128 stands for zero in the data rows.
Each row is one of a few hidden patterns, stretched or squeezed, then raised or lowered; its group is its pattern.
The table:
[151 192 140 131 149 159 144 146]
[125 123 107 116 114 141 142 130]
[131 129 110 135 124 144 137 115]
[115 100  93 113 127 129 129 111]
[ 85  98   1  91  98 173 192 125]
[105 125 101  99 105 105 115 105]
[150 153 144 148 158 179 167 173]
[102 127  93  99 103 116 110  98]
[114 202 114 103 117 144 129 125]
[135 193 141 125 119 143 140 143]
[105 103  95 123 107 118 118 116]
[ 93  96  87  96  94 105 102  95]
[ 98 149 109  98 116 103 122 109]
[143 161 141 140 131 149 144 143]
[140 159  62 151 158 255 250 193]
[119 113 106 121 108 140 147 118]
[135 159 126 117 132 142 122 141]
[103 100  59 108 100 122 113  88]
[110 112  86 119 117 143 116 108]
[165 245 161 133 163 177 176 158]
[127 202 126 124 129 149 136 121]
[126 128 102 125 145 157 145 117]
[128 213 126 118 128 134 141 124]
Some new rows, each followed by its group:
[ 90 146  71  72  77  85  77  74] z508
[124 138 117 121 129 136 132 119] z508
[ 77 111  82  73  83  81  92  75] z508
[139 201 139 128 135 155 149 136] z508
[135 136 117 150 142 164 143 132] z915
[146 229 147 129 144 164 147 139] z508
[153 216 153 137 151 172 159 157] z508
[142 166 135 122 151 153 136 137] z508
[104 154 105  91 116 114  95  91] z508
[126 243 119 113 133 165 137 122] z508
[ 70 119  61  55  76  81  72  61] z508
[196 208 189 215 208 233 243 212] z223
[116 123  88 122 133 145 158 139] z223
[129 133 122 132 140 144 135 129] z915
[126 167 115 121 117 137 126 112] z508
[144 190 141 134 143 157 155 153] z508
[ 85 105  63  89  91 138 137 108] z223
[124 127  98 124 130 154 161 138] z223
[120 135  97 120 134 163 166 132] z223
[119 120 107 111 128 136 151 128] z223
[103 108  75 102 111 129 124 112] z223
